Here are some rows, each followed by its group. Groups can overlap.
[-0.75  1.43 -0.42  0.12  1.32  1.   -1.25 -0.23  0.63  0.62  0.32  1.14
  0.5  -0.17 -0.16  0.44  0.54  0.    0.24  0.04 -0.35 -0.45 -0.19 -0.6
  0.24] 0
[ 1.02 -1.14  0.06  0.04 -0.41  0.64  0.54 -0.1  -0.93 -0.26 -0.6  -0.71
 -0.74  0.1   0.61 -0.81  0.39  0.27 -0.95  0.28 -0.6  -0.49 -1.03  0.28
  0.32] 1
[-0.62  0.57  0.47  0.95  2.43  0.19 -1.23 -0.13  0.62  0.27  0.51  0.23
 -0.46 -0.14  0.24 -0.65  0.19 -0.19 -0.3  -0.19 -0.54 -0.12  0.14 -0.84
 -0.26] 2
[ 0.01  1.45 -0.56 -1.12 -0.33 -0.69  0.01 -0.16  0.28 -0.56  1.53  0.23
 -0.63 -1.3  -0.83  0.22 -0.11 -0.09  0.16 -1.2  -0.03 -0.13  1.43  0.45
 -0.69] 3
[-0.51  1.49 -0.66 -0.1   1.17  1.09 -1.18 -0.05  0.4   0.81  0.31  1.27
  0.7  -0.34  0.08  0.54  0.58 -0.27  0.03 -0.23 -0.45 -0.64 -0.2  -0.62
  0.28] 0
[-0.26 -0.38  0.29  0.78  0.21 -1.31  0.97 -0.13 -1.   -1.89  1.45  0.65
 -1.04  0.17  0.75 -0.59 -1.49 -0.65  1.11 -0.84  0.34 -0.12  1.11  0.63
 -0.61] 3
[-0.65  0.58 -0.18 -1.29  0.05  0.31 -0.65 -0.04 -1.78  0.54  0.55  1.44
  0.59 -0.55  0.69  0.22  0.37 -0.18  0.52 -1.18 -0.52 -0.62  0.04 -0.59
 -0.45] 4
[ 1.1  -1.26  0.74  0.36  1.23 -0.53  0.82 -0.11 -1.13  0.86 -0.41 -0.68
 -0.18  1.35 -1.06  0.07  0.69  0.18 -0.49  0.63  0.54  1.54 -0.98  0.9
 -1.35] 5
[-1.17  0.84 -0.65 -0.91 -1.59  0.79 -1.15 -0.03  1.12 -0.77 -0.39  0.44
 -0.08 -0.57 -1.45 -0.09 -1.67  0.15  0.12 -0.1   0.49  0.13 -0.13 -0.38
 -0.48] 0
[-0.58 -0.32 -0.7  -0.63 -1.24 -0.59 -1.04 -0.03  0.68 -1.22  1.17 -1.24
 -1.01  0.08 -1.04 -0.32 -1.69 -0.12  0.63 -0.12  0.48 -0.18 -0.15  0.63
 -0.02] 6
[ 1.13 -0.71  0.16 -0.48 -0.09  0.61  0.83 -0.01 -0.53  0.09 -1.15 -0.86
 -0.51  0.6   0.77 -0.57  0.64  0.56 -0.7   0.9  -0.4  -0.32 -0.44  0.2
  0.03] 1
[ 1.2  -1.23  0.24  0.31 -0.03 -0.1   0.66 -0.01 -1.23  0.17 -0.98 -0.65
 -0.5   0.08  0.83 -0.33  0.35  0.17 -1.02  0.11 -0.33  0.31 -0.71  0.55
  0.08] 1
[-0.18 -0.29 -0.04  0.31 -1.35 -0.81 -1.12 -0.03  2.12 -1.44 -0.17 -0.99
 -0.86 -0.11 -1.61 -0.41 -0.44 -0.08  0.81 -0.61  0.67 -0.06 -0.95  0.26
  0.61] 6
[-0.92  2.41 -0.44  0.84  0.08  0.54 -0.95 -0.22  1.43  1.3   0.18  1.33
  1.22 -0.39  0.15  1.4   0.82 -0.65  0.44 -0.71 -0.44 -0.5  -0.87 -0.47
  0.35] 0
[-0.77  0.8  -0.34 -0.72  0.39  0.88 -1.28 -0.05  1.15 -0.44 -1.02  1.29
  0.4  -0.55 -1.46  0.09 -0.96  0.17  0.16 -0.54  0.2  -0.42 -0.07 -0.98
 -0.15] 0
[ 1.02 -1.07  0.64  0.33  1.18 -0.38  0.76  0.15 -1.37  0.99 -0.48 -0.68
 -0.34  0.87 -1.08  0.05  0.63  0.32 -0.68  0.25  0.31  1.26 -0.62  0.7
 -1.29] 5
[ 1.19 -0.66  0.05 -0.2  -0.11  0.26  0.74 -0.17 -0.54  0.07 -1.13 -0.97
 -0.55  0.7   0.65 -0.5   0.68  0.52 -0.77  0.82 -0.28 -0.01 -0.69  0.2
 -0.18] 1
[-0.62 -1.01  0.08  2.05 -1.15 -1.22  0.03 -0.05  0.53  0.09  2.52 -0.52
 -0.51  0.22  1.05  0.   -0.76 -0.56  1.31 -1.03 -0.52 -0.33 -0.18  0.39
  1.05] 3
[-0.96  2.25 -0.71  0.15  1.28  0.95 -1.28 -0.09  0.59  1.34  0.36  1.63
  1.19 -0.18  0.41  1.1   1.02 -0.44  0.1  -0.26 -0.63 -0.62 -0.51 -0.52
  0.54] 0
[-0.65 -0.41  0.43  0.57 -0.79 -0.58 -1.32  0.11  1.63 -1.31 -0.02 -1.23
 -0.99 -0.23 -1.57 -0.09 -0.68  0.14  0.48 -0.27  0.64 -0.02 -0.7   0.
  0.73] 6
[ 0.19  0.06  0.11  0.06  0.14 -1.04 -0.11 -0.11  0.72 -1.37  1.06 -0.13
  0.14 -0.41  0.57 -0.3  -1.35 -0.62  0.45 -0.85  0.57 -0.2   0.58  0.35
  0.32] 3
[ 0.94 -1.08  0.45  0.56  1.24 -0.35  0.85  0.34 -1.05  0.77 -0.23 -0.39
  0.08  1.12 -1.29  0.08  0.51  0.   -0.89  0.35  0.51  1.39 -0.57  0.54
 -1.42] 5
[ 0.6   0.36  0.26 -1.3   1.03 -1.28  1.    0.49 -0.92 -0.68  0.02  0.16
 -0.72 -2.04  0.72 -0.45 -0.09 -0.67  0.11 -1.05 -0.64  0.76  1.82  0.84
 -0.48] 5
[-1.02  1.12  0.08  1.77 -1.02 -0.67 -0.46  0.1   0.3   1.39  2.9  -0.83
 -0.18  0.04  1.88 -0.01  0.95 -0.67  1.27 -1.05 -0.59 -0.66 -0.41  0.34
  0.67] 0
[ 0.91 -0.94 -0.09  0.83  0.33  0.06  1.    0.58 -1.41  0.12 -1.14 -0.44
 -0.63 -0.1   0.1   0.02  0.23  0.26 -1.11  0.   -0.48  0.45 -0.36  0.21
 -0.68] 1
[ 1.09 -1.29  0.65  0.15  1.03 -0.26  0.58 -0.05 -0.94  0.89 -0.47 -0.69
 -0.25  1.36 -1.06  0.03  0.51  0.36 -0.66  0.68  0.54  1.25 -1.1   0.61
 -1.24] 5
[ 0.92 -1.12  0.36  0.05  0.25  0.29  0.59 -0.09 -0.72 -0.3  -0.55 -0.88
 -0.25  1.54 -0.78 -0.62  0.62  0.12 -0.78  0.71  0.37  0.95 -0.88  0.46
 -0.84] 5
[ 0.92 -1.06  0.57 -0.2  -0.2   0.11  0.57 -0.03 -0.46  0.32 -1.18 -0.72
 -0.43  0.3   0.84 -0.65  0.37  0.34 -1.    0.93 -0.22 -0.06 -1.13  0.32
  0.08] 1
[-0.83  0.74 -0.34 -0.72 -0.64  0.04 -0.87 -0.16  2.19 -0.22 -0.86  0.62
  0.56 -0.61 -1.27  0.03 -0.72 -0.07  0.29 -0.22  0.29 -0.27 -0.52 -0.7
  0.09] 6
[ 0.69 -0.9  -0.44  1.07  0.72 -0.4   1.52  1.99 -1.46  0.67 -1.   -0.6
 -0.34  0.26 -0.43  0.5   0.24 -0.12 -0.75 -0.35 -0.24  1.24  0.2   0.36
 -1.17] 1
[-0.28 -0.27  0.03  5.65 -1.17 -1.21  1.51  1.07  0.14 -0.19  0.75 -0.58
  2.59  0.05  1.17 -0.77 -1.11 -0.58  3.31 -1.08 -0.39 -0.26 -0.19  0.68
  0.95] 3
[ 1.08 -1.18 -0.09  0.49 -0.08  0.08  0.65 -0.16 -1.17  0.01 -1.26 -0.65
 -0.48 -0.16  0.38 -0.62  0.33  0.31 -1.07  0.35 -0.55 -0.08 -0.85  0.19
 -0.13] 1
[-0.07  0.31  0.44 -0.78 -1.37 -1.3  -0.26 -0.08  2.36 -0.53  0.66 -0.22
  0.12 -1.33  1.83  2.6   0.7   0.73 -0.92  0.07  0.13  1.13  0.7  -0.45
 -0.37] 6
[ 1.52 -1.29  0.59 -0.14  0.07  0.23  0.66  0.1  -0.74  0.4  -0.8  -0.61
 -0.78  0.35  0.77 -0.63  0.33  0.18 -0.86  0.35 -0.23  0.15 -0.96  0.21
  0.12] 1
[-0.84 -0.73  0.22 -1.12  0.15  0.15  2.12 -0.01 -1.08 -0.31  1.4   1.98
  0.32 -1.95  1.01  3.17  1.02  1.19 -0.96  2.63  0.71  1.48  1.49  0.01
  3.1 ] 4
[-0.95  2.25 -0.55  0.37  1.11  1.04 -1.04 -0.1   0.7   1.42  0.3   1.71
  1.28 -0.34  0.39  1.16  1.04 -0.4   0.01 -0.22 -0.68 -0.56 -0.49 -0.48
  0.29] 0
[ 1.16 -1.28  0.29 -0.09  0.67 -0.16  0.74  0.03 -0.75  0.56 -1.06 -0.92
 -0.61  0.67  0.17 -0.07  0.48  0.36 -1.08  0.54 -0.07  0.8  -0.96  0.4
 -1.01] 5
[ 0.98 -1.09  0.33  0.32  0.58  0.06  0.67  0.03 -0.82  0.17 -0.52 -0.85
 -0.23  1.18 -1.15 -0.49  0.46  0.04 -0.88  0.72  0.43  1.08 -1.05  0.34
 -1.05] 5
[-0.44  1.19  0.29 -0.61  0.55 -0.12 -0.64 -0.3   0.35  2.09  1.6   1.84
  1.27 -0.76  2.48  1.17  2.47 -0.67  1.04 -1.04  0.12  0.58 -0.41 -0.79
 -0.58] 4
[ 0.91 -0.97 -0.55 -0.68 -0.95  0.09  0.47 -0.13  0.7  -0.19 -0.17 -0.8
 -0.55  0.4  -0.76  0.34  0.53  0.34 -0.77  1.35 -0.5  -0.48 -0.72  0.01
  0.84] 5
[-0.65  0.69 -0.04  0.2  -0.15 -0.25 -0.71 -0.18  2.16  0.01 -0.93  0.27
  0.7  -0.53 -1.04 -0.14 -0.59 -0.11  0.08 -0.33  0.04 -0.58 -0.79 -0.57
  0.03] 6
[ 1.01 -1.18 -0.3  -0.62 -0.36  0.48  0.69  0.03 -0.47 -0.52 -0.02 -0.93
  0.12  1.64 -1.21 -0.37  0.69  0.2  -0.37  1.58  0.13  0.43 -0.19  0.4
  0.51] 5
[-0.79  0.58 -0.28  0.32  1.43  0.24 -1.25 -0.37  0.48  0.54  0.03  1.25
  0.21 -0.4  -0.1  -0.24  0.43  0.02  0.12 -0.24 -0.58 -0.67 -0.04 -0.93
  0.36] 2
[ 1.16 -0.14 -0.19 -0.93 -1.35  1.54  2.12 -0.08 -0.07 -0.5  -0.88 -1.21
  1.24  2.95 -0.56  0.13  1.26  1.02  0.34  2.47  0.58 -0.48  2.28  0.24
  2.84] 5
[-1.01 -0.06 -0.39 -1.48 -1.69  0.48 -0.91 -0.28  0.85 -1.45 -0.27 -0.84
 -0.55 -0.34 -0.92 -0.95 -1.58  0.23  0.41  0.21  0.83  0.14 -0.22 -0.02
 -0.01] 6
[-0.97  0.2  -0.57 -1.2  -0.5   0.71 -1.01 -0.08  1.12 -1.03 -1.18  1.25
  0.17 -0.66 -1.26 -0.46 -1.83  0.11  0.12 -0.86  0.66 -0.17  0.28 -0.78
 -0.59] 0
[ 0.51 -1.25  0.04  0.59  0.01  0.01  1.19  0.55 -1.88  0.93 -0.92 -0.64
 -0.01  0.3  -0.3  -0.04  0.65  0.08 -1.06  0.17 -0.27  0.64 -0.73  0.5
 -0.09] 1
[ 1.06 -1.05  0.41 -1.26  1.02  0.6   2.18 -0.03 -0.96  0.51  3.11  2.23
  0.61  0.33  3.91  3.37  1.23  1.55 -0.28  3.04  0.17  1.59  4.3   0.89
  2.95] 0
[-0.43  0.35  0.98  1.1   2.73  0.28 -1.16 -0.07  0.56  0.33  0.33  0.62
 -0.57 -0.12  0.   -0.57  0.1  -0.06 -0.34 -0.16 -0.37 -0.3   0.35 -1.1
 -0.24] 2
[ 0.88 -0.13 -0.43 -0.37  1.03 -0.88  1.55  2.23 -1.55 -0.33 -0.8  -0.13
 -0.9  -1.26  0.35  0.81  0.03 -0.59 -0.33 -0.5  -0.65  1.4   1.55  0.69
 -0.61] 1
[-0.81  2.96 -0.63  1.45  1.15  0.66 -0.98  0.07  1.27  2.03  0.44  1.48
  1.87 -0.3   0.88  1.97  1.46 -0.55  0.43 -0.86 -0.66 -0.59 -1.09 -0.3
  0.62] 0
[-0.87 -0.27 -0.69 -1.37 -1.84  0.53 -0.99  0.01  0.99 -1.65 -0.07 -0.73
 -1.07 -0.11 -0.83 -0.8  -1.53  0.17  0.36  0.3   0.77  0.19 -0.2   0.02
 -0.07] 6
[-1.    0.97 -0.32  1.15 -0.47 -0.39 -1.27 -0.12  1.24  1.54  1.21  0.06
  0.66 -0.37  1.12  0.35  1.19 -0.45  0.7  -0.99 -0.35 -0.26 -0.73 -0.14
  0.63] 0
[-0.96 -0.84 -0.7   0.13 -2.   -1.43 -0.5  -0.08  0.48 -1.01  1.65 -1.44
 -0.8  -0.18  0.6   0.95 -2.22 -0.37  0.33 -0.69 -0.28 -0.57  0.69  0.05
 -0.17] 2
[-1.15  0.02 -0.49 -1.41 -1.84  0.48 -0.99 -0.2   1.14 -1.57 -0.21 -0.6
 -0.61 -0.29 -0.84 -0.83 -1.58  0.3   0.44  0.23  0.76  0.01 -0.31 -0.17
 -0.01] 6
[ 1.14 -1.28  0.17  0.15 -0.46  0.32  0.27 -0.23 -0.5  -1.02 -0.8  -0.67
 -1.04 -0.47  0.95 -0.79  0.38  0.15 -0.97  0.19 -0.31 -0.53 -0.94  0.2
  0.17] 1
[-0.35 -1.23 -0.56 -1.3  -0.55  0.27  0.48  0.02 -1.48 -1.27 -1.21  1.59
 -0.5  -0.91 -1.01 -0.29 -2.51  0.2  -0.13  0.32  0.56 -0.1  -0.12 -1.04
 -0.53] 4
[-0.82  0.95 -0.5   1.02  0.12 -0.44 -1.13 -0.09  1.87  0.74  0.28  0.29
  0.46 -0.51  0.69  0.09  0.52 -0.4   0.5  -0.62 -0.48 -0.73 -0.6  -0.27
  0.52] 0
[ 1.41 -1.06  0.82 -0.17  0.51  0.3   0.43 -0.05 -0.45  1.24 -0.92 -1.1
 -0.92  1.28  0.14 -0.53  0.44  0.6  -0.82  0.78  0.24  0.31 -0.82  0.64
 -0.18] 5
[-0.9   0.47 -0.12 -0.44 -0.43  0.12 -0.77 -0.27  2.22 -0.29 -1.06  0.26
  0.35 -0.54 -1.25 -0.31 -0.63  0.17  0.03 -0.25  0.31 -0.59 -0.65 -0.71
  0.19] 6
[-0.93 -0.08 -0.19 -0.87 -1.38  0.59 -1.11 -0.14  1.69 -1.53 -0.97 -0.01
 -0.36 -0.55 -0.71 -0.85 -1.9   0.15  0.11  0.03  0.64  0.13 -0.11 -0.62
 -0.13] 6
[ 0.08  0.14  0.48  0.07 -0.1  -0.73  0.94 -0.06 -0.2  -1.84 -0.05  0.06
  0.   -1.03  1.69 -0.86 -0.45 -0.6   0.93 -1.01  0.2  -0.41  1.47  0.41
 -1.31] 3
[-0.92 -1.15 -0.6  -1.07 -2.02 -0.05 -0.39 -0.16  0.38 -1.86  0.05  1.69
  0.15 -1.37 -0.67 -0.64 -1.48  0.3  -0.52 -0.45  1.17 -0.62 -1.03 -1.01
 -1.41] 0
[-1.12  0.92 -0.39  0.6   0.25  0.06 -1.09 -0.05  1.19  1.4   0.72  0.38
  0.64 -0.34  0.76  0.47  1.22 -0.49  0.39 -0.5  -0.32 -0.25 -0.65 -0.36
  0.41] 0
[-0.87 -0.38 -0.56  0.34 -1.19 -1.32 -0.04 -0.1   0.07 -1.33  2.34 -0.56
 -1.08 -0.06  0.64  0.48 -2.59 -0.42  0.56 -0.73  0.13 -0.66  0.82  0.28
 -0.55] 2
[-0.82  1.29  0.03 -1.23  0.35  0.64 -0.34 -0.14 -1.35  1.73 -0.45  2.63
  1.76 -0.87  0.93  1.53  0.49 -0.43 -0.19 -1.26 -0.66  0.3  -0.27 -1.
 -0.92] 4
[ 1.21 -1.22  0.77  0.2   0.58  0.22  0.7  -0.11 -0.57  0.73 -0.84 -0.78
 -0.27  1.49 -1.47 -0.23  0.58  0.41 -0.64  0.65  0.26  0.9  -0.79  0.34
 -1.  ] 5
[-0.27 -0.99 -0.52 -0.67 -1.45 -1.22 -1.33 -0.17  2.05 -1.71 -1.22 -0.18
 -0.77 -1.   -1.31 -0.27 -1.68 -0.13 -0.43 -0.82  1.01 -0.34  0.1  -0.73
 -0.79] 6
[ 0.15 -0.7  -0.02  1.32  0.13 -1.21  0.32 -0.15  0.89 -0.45  0.84 -1.
  0.71 -0.53  1.67 -0.31 -1.69 -0.59  0.95 -1.19 -0.2  -0.74  0.8  -0.05
  0.15] 3
[-0.96  0.28 -0.25  2.38 -1.24 -0.99 -0.14 -0.1   0.    0.45  2.78 -1.24
 -0.8   0.28  1.12 -0.68  0.6  -0.63  1.66 -0.84 -0.46 -0.67 -0.33  0.51
  1.22] 3
[ 1.18 -0.82  0.85 -0.56 -0.15  0.83  1.31 -0.03 -0.39  0.72 -1.08 -0.92
  0.44  2.27 -1.57 -0.73  0.83  0.75 -0.17  1.65  0.4   0.1   0.94  0.22
  0.41] 5
[ 1.04 -1.25  0.3   0.4   1.11 -0.47  0.87  0.29 -1.14  1.13 -0.99 -0.5
 -0.59  0.71  0.14  0.12  0.34  0.2  -0.81  0.41  0.34  1.02 -0.27  0.68
 -1.28] 5
[-0.48  0.14 -0.14 -1.14 -0.09  0.38 -0.36 -0.13 -1.47  0.25  0.07  1.62
  0.39 -0.61  0.29  0.05 -0.33 -0.23  0.22 -0.87 -0.25 -0.62  0.31 -0.66
 -0.6 ] 4
[-0.01  0.81  0.08  0.7   0.49 -1.45  0.74 -0.14  0.01 -1.66  0.95  0.49
 -0.17 -0.46  1.01 -0.6  -0.95 -0.56  0.89 -0.9   0.07  0.07  1.07  0.55
  0.33] 3
[-0.62  0.51  0.22 -0.26  1.61  0.6  -0.86 -0.01  0.25 -0.17 -0.66  1.22
  0.   -0.44 -0.64 -0.89 -0.77 -0.13 -0.25 -0.82 -0.06  0.03  0.3  -0.98
 -0.73] 2
[-1.01  0.78 -0.61 -0.9  -1.1   0.72 -1.09 -0.07  1.24 -0.76 -0.88  0.64
  0.28 -0.41 -1.29 -0.22 -1.78  0.2  -0.3  -0.28  0.63  0.08 -0.01 -0.66
 -0.3 ] 0
[ 1.36 -0.51  0.28 -0.68 -1.07  1.32  1.71 -0.02 -0.31 -0.01 -1.17 -1.25
  1.24  2.74 -0.71 -0.2   0.85  0.91  0.23  2.25  0.28 -0.43  1.96  0.19
  2.49] 5
[ 0.46  0.5   0.32 -1.47  0.33 -0.63  0.2  -0.02  0.58 -1.64  0.52 -0.35
 -0.4  -1.92  0.69 -0.52 -0.11 -0.62  0.04 -1.05 -0.11 -0.25  1.28  0.29
 -0.18] 3
[ 1.14 -1.08  0.73  0.14  0.31  0.64  0.4  -0.26 -0.63  0.39 -0.8  -1.
 -0.27  1.64 -1.61 -0.46  0.69  0.54 -0.49  0.69  0.1   0.62 -0.33  0.39
 -0.62] 5
[ 1.14 -0.67  0.67 -0.51 -0.4   0.86  0.87 -0.1   0.35  0.65 -1.2  -1.2
 -0.59  1.37 -0.48 -0.89  0.57  0.82 -0.75  1.3  -0.11 -0.6   0.35 -0.04
 -0.21] 5
[-0.95 -0.6  -0.12  2.01 -1.4  -1.07  0.55 -0.21 -1.01 -0.74  2.39 -0.2
 -1.05  0.41  0.8  -0.11 -1.21 -0.55  1.49 -0.69 -0.21 -0.2   0.24  0.84
  0.24] 3
[-0.98 -0.61  0.48  0.45 -0.87 -0.33 -1.27 -0.15  1.21 -1.81  0.3  -1.36
 -0.97  0.1  -1.6   0.42 -0.8   0.22  0.76  0.13  0.65 -0.29 -0.38  0.14
  0.34] 6
[ 0.46  0.45 -0.35 -0.62 -0.13 -1.13  0.03  0.16  0.53 -1.66  0.85 -0.38
 -0.11 -0.64  1.49 -0.15 -0.43 -0.61  0.14 -1.06  0.38 -0.73  1.09  0.09
 -0.75] 3
[ 0.45 -0.03  0.11 -1.04  0.05 -0.52 -0.05 -0.02  0.8  -1.49  0.23 -0.55
 -0.22 -1.27  0.81 -0.49 -0.18 -0.58 -0.04 -1.26  0.43 -0.72  0.91  0.21
 -0.01] 3
[-0.56 -0.07 -0.25  1.32 -1.39 -0.87 -0.42 -0.24  0.77 -0.52  1.84 -0.99
 -0.68  0.17 -0.45 -0.7  -0.55 -0.38  1.42 -0.79  0.28 -0.73 -0.71  0.66
  0.71] 6
[-0.74 -0.8  -0.44 -1.02 -0.34  0.    0.08  0.02 -1.1  -1.24 -0.79  1.87
 -0.37 -0.99 -1.47 -0.5  -2.57  0.12  0.02  0.01  0.57 -0.39  0.21 -0.94
 -0.89] 4
[-0.5   0.12 -0.68 -1.03 -1.92 -0.08 -0.85 -0.04  1.52 -0.76  0.32 -0.61
 -0.15 -0.19 -1.41 -0.43 -1.22 -0.31  0.46 -0.2   0.52  0.1  -0.79  0.03
  0.03] 6
Which 4 groups are nearest to each row below, nearest first, going by the distance to the centre of the group?
[-0.92  1.67  0.35 -1.49  0.16  0.39 -0.71 -0.02 -1.71  1.98  0.07  2.36
  1.89 -0.69  1.    1.86  0.57 -0.59  0.04 -0.99 -0.64  0.35 -0.53 -0.84
 -0.91] >> 4 0 2 1
Which 5 groups are nearest to each row below, nearest first, going by the distance to the centre of the group?
[ 0.88 -1.04  0.12  0.51 -0.18  0.16  0.61  0.01 -1.01 -0.43 -1.22 -0.43
 -0.83 -0.4   0.85 -0.66  0.44  0.24 -1.    0.08 -0.57 -0.05 -0.56  0.22
 -0.18] >> 1 5 2 3 4
Which 5 groups are nearest to each row below, nearest first, going by the distance to the group's nearest row?
[ 0.52 -0.03 -0.51 -0.05  0.85 -0.7   1.66  3.08 -1.04 -0.17 -0.8  -0.03
 -0.63 -0.8  -0.05  1.08  0.19 -0.5  -0.33 -0.44 -0.52  1.66  1.36  0.38
 -0.68] >> 1 5 3 4 2
Group 1 spreads out most along one direction. Which 3 other groups' directions of most spread are closest to that one, closest first?
5 6 0
Which 4 groups are nearest to each row below, nearest first, going by the average distance to the group's rows?
[-1.01  0.71 -0.36 -0.96 -0.66  0.33 -0.73  0.03  1.89 -0.33 -1.11  0.63
  0.47 -0.55 -1.47  0.14 -0.98  0.07  0.39 -0.23  0.27 -0.58 -0.61 -0.48
  0.09] >> 6 0 2 4
[ 1.16 -0.64  0.71 -0.5  -0.58  0.88  0.63  0.05  0.24  0.71 -1.18 -1.17
 -0.6   1.31 -0.59 -0.93  0.55  0.9  -0.53  1.28 -0.06 -0.31  0.32 -0.11
 -0.1 ] >> 5 1 6 2
[-0.97  0.74 -0.32 -0.51 -0.46  0.24 -0.6  -0.06  1.86 -0.24 -0.86  0.65
  0.63 -0.71 -1.3   0.47 -0.61 -0.01 -0.07 -0.26  0.22 -0.67 -0.63 -0.65
  0.02] >> 6 0 2 4
[-1.08  1.04 -0.09  1.11  0.82  0.49 -1.09  0.05  0.62  0.05  0.28  0.26
  0.14 -0.1  -0.42 -0.38  0.24 -0.29  0.6   0.14 -0.26 -0.04 -0.3  -0.33
  0.23] >> 2 0 6 3
Group 0 spreads out most along one direction. Which 3 other groups' directions of most spread are closest to that one, closest first?
4 6 3
Which 5 groups are nearest to each row below, nearest first, going by the average distance to the group's rows?
[-0.78 -1.21 -0.15 -0.01 -1.13 -1.19 -1.07 -0.09  1.39 -0.94  0.38 -0.95
 -0.93 -0.42 -0.43  0.56 -0.97  0.1   0.49 -0.11 -0.09 -0.24  0.24 -0.11
  0.18] >> 6 2 3 1 0
[ 0.15 -0.87 -0.67 -0.25 -1.3   0.33  1.1  -0.04 -0.02 -1.76  1.27 -0.45
  1.42  0.61  0.59  0.58  0.73  0.69 -0.68  1.52  0.05 -0.28 -0.01 -0.05
  1.08] >> 1 5 6 3 2
[-0.09  1.13 -0.35 -1.1  -0.2  -1.29  0.41  0.12 -0.11 -0.51  1.5   0.52
 -0.82 -1.3  -0.28  0.22 -0.21 -0.28  0.24 -0.86 -0.12 -0.08  1.75  0.24
 -1.09] >> 3 2 6 4 1
[-0.36 -0.7   0.22  2.94  0.09 -1.44  0.8   0.83  0.02 -0.19  0.93  0.02
  0.71  0.25  0.87 -0.88 -1.53 -0.68  2.42 -0.97 -0.2   0.   -0.15  0.81
  0.66] >> 3 2 1 6 0
[-1.03  1.57 -0.34  1.15  0.27  0.22 -1.32 -0.01  0.81  1.45  1.64  0.31
  0.6   0.05  1.17  0.33  1.38 -0.33  0.77 -0.51 -0.55 -0.51 -0.61  0.05
  0.68] >> 0 2 3 6 4
Which 4 groups are nearest to each row below, nearest first, going by the distance to the group's nearest row?
[ 0.96 -1.28  0.05  0.14 -0.12  0.25  0.66  0.13 -1.2  -0.19 -1.23 -0.49
 -0.77 -0.24  0.64 -0.29  0.32  0.28 -1.06  0.22 -0.4   0.1  -0.82 -0.04
 -0.14] >> 1 5 4 3
Which 3 other groups have their centres nearest to the centre of group 2, nearest first?
0 3 6
Which 3 other groups have their centres nearest to the centre of group 3, nearest first?
2 6 0
Group 2 spreads out most along one direction. Which 3 other groups' directions of most spread are closest to that one, closest first?
6 4 3
